One hidden turn or mirror swaps the rows below in pairs. Which row is each named row swapped with?
The rows were stretched afterwards, more along some directions than others.
saf: [-82 -227 -153 111 252 -220 -55 -62 -116 -29 -125 -236 -162 -437 -24 -395 -34 -203 127 143]
vulol: [-75 3 -21 127 -40 -113 -195 -160 -14 10 -42 -79 -63 -42 125 80 317 -236 128 126]
fafa: [74 -122 -47 53 -94 -242 -135 -287 25 -55 -171 -170 -174 -68 110 -159 186 -347 116 203]
nadi: [-203 52 65 -93 -43 -69 137 214 104 -42 -124 -410 -89 -259 -63 -139 72 50 -13 55]
pel: [-17 -74 14 107 -53 -120 -32 148 -113 -12 -121 -188 54 83 -238 -125 200 10 -28 102]
lelus: [-111 -126 -353 158 304 -112 128 -33 45 -88 -283 -323 -402 -67 -306 -415 -18 -119 -79 110]
vako: [-44 -70 153 -60 -27 -94 228 21 196 -67 -105 -328 -105 -114 -120 -126 6 14 -67 -63]
vilu: [-21 -146 3 126 -22 -98 -97 -467 95 -50 14 -180 184 20 67 -72 165 -119 153 204]
mobo: [-106 4 -356 93 335 -133 21 182 -113 -75 -226 -406 -521 -270 -254 -324 51 -216 -50 123]
Gekal: [-100 -190 -127 101 117 -166 -229 -130 -128 17 11 -173 -89 -189 192 -133 350 -259 35 66]
Musav: [-17 -193 -29 222 66 -115 -198 -238 53 148 -3 -137 69 -79 54 25 207 -117 -39 -131]
Dete: [-8 238 -72 -3 11 5 209 169 0 -8 -165 -261 -225 -58 -58 -67 81 -79 -8 8]
varug: [-60 -90 -2 82 -157 -155 -156 -414 93 -45 -117 -191 34 -60 140 -126 186 -110 165 294]
zokat: [-205 307 -153 180 153 248 101 281 -33 -37 -162 -325 -431 -278 51 12 95 -92 -199 30]
Siz: [-48 -10 90 10 98 39 72 -97 201 -78 -141 -298 -163 -376 -16 -103 -279 -280 -14 48]
Dup: [-235 -259 50 29 -3 -114 -68 -342 148 -28 -125 -115 23 -179 88 -175 193 -44 25 122]
kibu: [-232 345 -128 211 195 249 137 162 -69 71 -243 -355 -444 -338 38 26 46 -28 -148 52]
Lop: [-25 27 -49 102 123 -79 -32 -413 -46 -88 -92 -91 -41 -72 71 -60 149 -208 121 196]
Masip: [-98 -47 -400 185 358 -106 124 67 -27 -48 -273 -387 -417 -211 -307 -360 39 -154 -57 107]
tup: [14 -162 162 172 -341 -109 202 -186 207 -14 -93 4 -135 186 97 -147 363 -173 -104 232]
soni: [-128 -108 -353 160 455 -92 98 -11 -52 -113 -234 -353 -415 -171 -374 -314 20 -206 -89 39]
puses: [-103 26 52 35 199 87 119 -60 151 -77 -101 -303 -281 -386 0 -49 -144 -396 -33 -16]
mer: [-66 -66 133 168 -132 -34 304 -52 59 51 -152 43 -231 -45 26 -90 484 -249 -42 154]
favo: [-3 156 5 5 -1 -141 87 298 -116 -160 60 -268 -318 -119 136 -163 312 -164 -32 20]
Sesed: [-99 74 28 51 -37 -60 171 185 6 -140 -42 -331 -335 -54 32 -312 281 -21 0 180]
Vosu: [63 -72 -90 148 -171 -108 83 14 -30 -79 -170 -335 -52 101 -362 -186 75 -78 42 258]
fasus: [100 -71 1 133 -93 -127 -9 272 -135 43 -59 -250 -151 151 -303 -68 104 -203 -56 101]
mev: [-101 -25 -349 103 288 -89 85 65 17 -51 -257 -304 -316 -161 -318 -321 6 -63 3 148]
kavel: [-101 21 -24 3 156 35 -22 -26 89 -102 -147 -293 -288 -478 69 -113 -148 -412 46 97]
Rar: [-61 -91 203 176 -309 -44 187 -58 125 128 -63 28 -124 115 132 -44 516 -79 -48 134]
sogi: [80 34 50 117 34 -142 164 213 11 32 5 -204 -167 24 22 -59 282 49 -159 -96]
Nodi: [-74 48 80 -36 67 63 7 -90 186 -53 -85 -208 -106 -368 52 -63 -231 -289 86 82]
pesik: [38 23 59 -10 -131 -158 243 63 148 -94 -52 -189 -108 158 0 -251 207 14 -73 6]
div: [69 -164 15 276 -223 -83 196 -190 199 -20 -194 -9 -207 132 -60 -193 432 -232 -78 214]
dito: [-126 -95 146 246 -102 22 296 -248 77 141 -207 -35 -175 -52 19 -84 453 -152 -160 48]
tase: [-117 205 -130 134 58 132 8 279 78 -6 -82 -321 -369 -201 75 -101 -2 5 -148 44]
gan: [-44 34 -85 142 50 27 -47 239 -187 4 -116 -185 -111 93 -350 32 122 -119 -75 49]
Dukul: [84 219 -77 -9 -90 -188 29 176 -42 -43 -168 -455 -352 -66 -9 -112 184 -192 1 195]
gos: [-130 -118 -100 116 305 -163 55 -32 -326 -62 -123 -179 -345 -430 -33 -303 87 -300 84 134]
betut: [-37 79 61 31 107 67 112 -206 163 -142 -123 -367 -188 -365 9 -137 -252 -315 82 172]
lep: [40 151 39 -102 -44 -156 81 272 -107 51 -177 -274 -247 -143 24 -135 273 -81 -49 47]
veki: [-43 32 9 217 54 56 173 175 -167 -91 -96 -170 -102 170 -344 36 118 -10 -95 68]
seg: [-50 -25 -143 7 -103 -155 62 264 130 -83 -3 -275 -55 -53 -90 -255 13 64 -77 53]
Vogi: [45 -106 -80 151 -1 -75 52 177 -78 -139 -193 -200 -110 169 -394 -214 48 -52 -108 141]
Geb: [-59 -104 138 233 -269 -33 238 -152 154 121 -119 -101 -240 -20 41 -95 398 -258 -24 217]
taler: [-3 100 63 -103 -210 -197 142 182 54 -39 -174 -333 -183 -56 56 -249 155 10 2 172]
somi: [-217 -268 -36 131 102 -129 -74 -374 248 39 -128 -257 71 -129 -37 -77 161 -57 -66 3]
Zomiz: [-116 -118 -350 199 286 -84 114 -29 64 -15 -277 -363 -374 -164 -351 -298 -7 -98 -55 106]
Fuf: [-203 -281 6 52 122 -152 -159 -101 -9 -44 -60 -188 -10 -166 106 -317 175 -177 11 97]
vigi: [-21 41 55 49 129 72 29 -129 106 -107 -67 -247 -235 -319 47 -70 -221 -344 19 59]
pizi: [-31 -254 -17 93 -170 -93 -29 -415 201 -76 29 -104 131 -204 137 -171 75 -120 186 276]
pobe: [-140 7 -73 131 341 -58 107 -31 -268 -45 -243 -191 -320 -418 -45 -256 -50 -153 23 87]

saf pairs with tase
Dup pairs with nadi
Vogi pairs with Geb
Masip pairs with vigi
pel pairs with Rar
taler pairs with varug

